In the data rows, 128 means zero.
Some points, one per row:
[137, 136, 117, 151, 61, 139, 171, 163, 119, 80, 153, 93, 113]
[119, 146, 151, 124, 125, 166, 191, 125, 154, 95, 126, 94, 103]
[123, 130, 111, 113, 170, 91, 102, 87, 113, 181, 126, 154, 167]
[122, 162, 110, 149, 33, 139, 196, 173, 129, 63, 185, 72, 130]
[100, 176, 123, 98, 117, 89, 119, 193, 147, 113, 188, 177, 161]
[136, 114, 121, 120, 212, 112, 73, 115, 108, 166, 57, 162, 155]
[99, 151, 130, 87, 105, 74, 105, 171, 146, 143, 230, 178, 149]
[149, 63, 148, 144, 197, 146, 55, 80, 109, 164, 10, 129, 96]
[166, 92, 125, 159, 135, 154, 122, 100, 107, 131, 56, 86, 93]
[119, 138, 121, 102, 120, 90, 111, 138, 125, 150, 196, 163, 150]
[108, 123, 147, 132, 117, 158, 127, 137, 133, 121, 115, 107, 102]
[134, 151, 109, 146, 84, 172, 213, 113, 137, 87, 139, 65, 129]
[125, 115, 147, 138, 125, 141, 105, 149, 131, 127, 98, 121, 101]
[158, 111, 128, 159, 158, 193, 179, 81, 117, 102, 21, 95, 115]
[101, 149, 133, 128, 63, 137, 167, 174, 150, 96, 199, 88, 124]
[129, 106, 122, 114, 193, 91, 61, 90, 105, 189, 97, 188, 152]
[121, 146, 149, 96, 130, 97, 79, 199, 142, 119, 172, 216, 125]
[126, 115, 134, 110, 207, 100, 55, 113, 126, 170, 73, 196, 139]
[149, 113, 117, 161, 96, 142, 144, 124, 108, 110, 93, 82, 117]
18 more points follow, each with its number after it:
[166, 61, 125, 167, 164, 135, 51, 93, 92, 151, 34, 118, 109] 0
[120, 144, 107, 117, 142, 94, 115, 122, 124, 155, 158, 153, 174] 1
[149, 59, 144, 148, 168, 153, 68, 87, 114, 170, 35, 107, 79] 2
[149, 66, 144, 101, 165, 85, 35, 80, 138, 213, 167, 192, 92] 3
[140, 112, 129, 122, 212, 127, 76, 105, 106, 155, 45, 182, 138] 4
[136, 116, 121, 160, 97, 137, 118, 144, 127, 103, 132, 112, 125] 5
[122, 132, 114, 121, 157, 108, 114, 108, 121, 157, 140, 136, 156] 6
[114, 141, 126, 103, 129, 90, 102, 145, 145, 141, 184, 166, 155] 7
[141, 97, 153, 146, 192, 171, 136, 67, 113, 136, 14, 111, 108] 8
[131, 105, 151, 90, 218, 78, 21, 105, 118, 203, 78, 234, 117] 9
[119, 134, 133, 102, 144, 84, 96, 136, 127, 162, 173, 169, 148] 10
[121, 149, 126, 144, 57, 128, 147, 191, 139, 80, 178, 98, 128] 11
[114, 172, 123, 112, 110, 108, 142, 172, 136, 115, 180, 159, 159] 12
[135, 154, 111, 150, 94, 175, 216, 118, 135, 71, 116, 74, 139] 13
[81, 195, 119, 97, 74, 84, 173, 192, 147, 112, 255, 144, 179] 14
[150, 117, 125, 159, 95, 151, 149, 129, 129, 107, 110, 79, 112] 15
[114, 133, 142, 134, 91, 131, 134, 168, 138, 108, 139, 113, 122] 16
[124, 141, 158, 122, 124, 158, 173, 123, 145, 111, 127, 97, 105] 17
Which two of these numbered points are nearest to each point below, ignoring the direction in which the first points spread most? Their numbers follow each, nearest first.
[116, 124, 125, 141, 90, 132, 144, 130, 143, 130, 151, 79, 133] > 5 16
[134, 192, 106, 123, 38, 101, 185, 179, 130, 91, 255, 122, 163] > 1 10
[115, 128, 150, 83, 191, 80, 41, 149, 140, 170, 117, 219, 123] > 9 7
[127, 167, 111, 144, 72, 171, 237, 125, 142, 72, 151, 66, 137] > 13 8
[111, 156, 124, 107, 144, 108, 108, 171, 136, 121, 143, 174, 158] > 12 7
[130, 127, 108, 116, 144, 112, 119, 91, 120, 162, 144, 137, 142] > 6 1
[128, 128, 170, 125, 150, 169, 149, 132, 147, 108, 92, 117, 82] > 17 8
[106, 167, 120, 100, 118, 87, 134, 168, 136, 136, 209, 166, 173] > 14 7
[148, 129, 120, 153, 70, 146, 161, 140, 125, 97, 135, 84, 106] > 15 5
[109, 146, 138, 127, 69, 132, 171, 167, 140, 89, 172, 92, 109] > 16 11
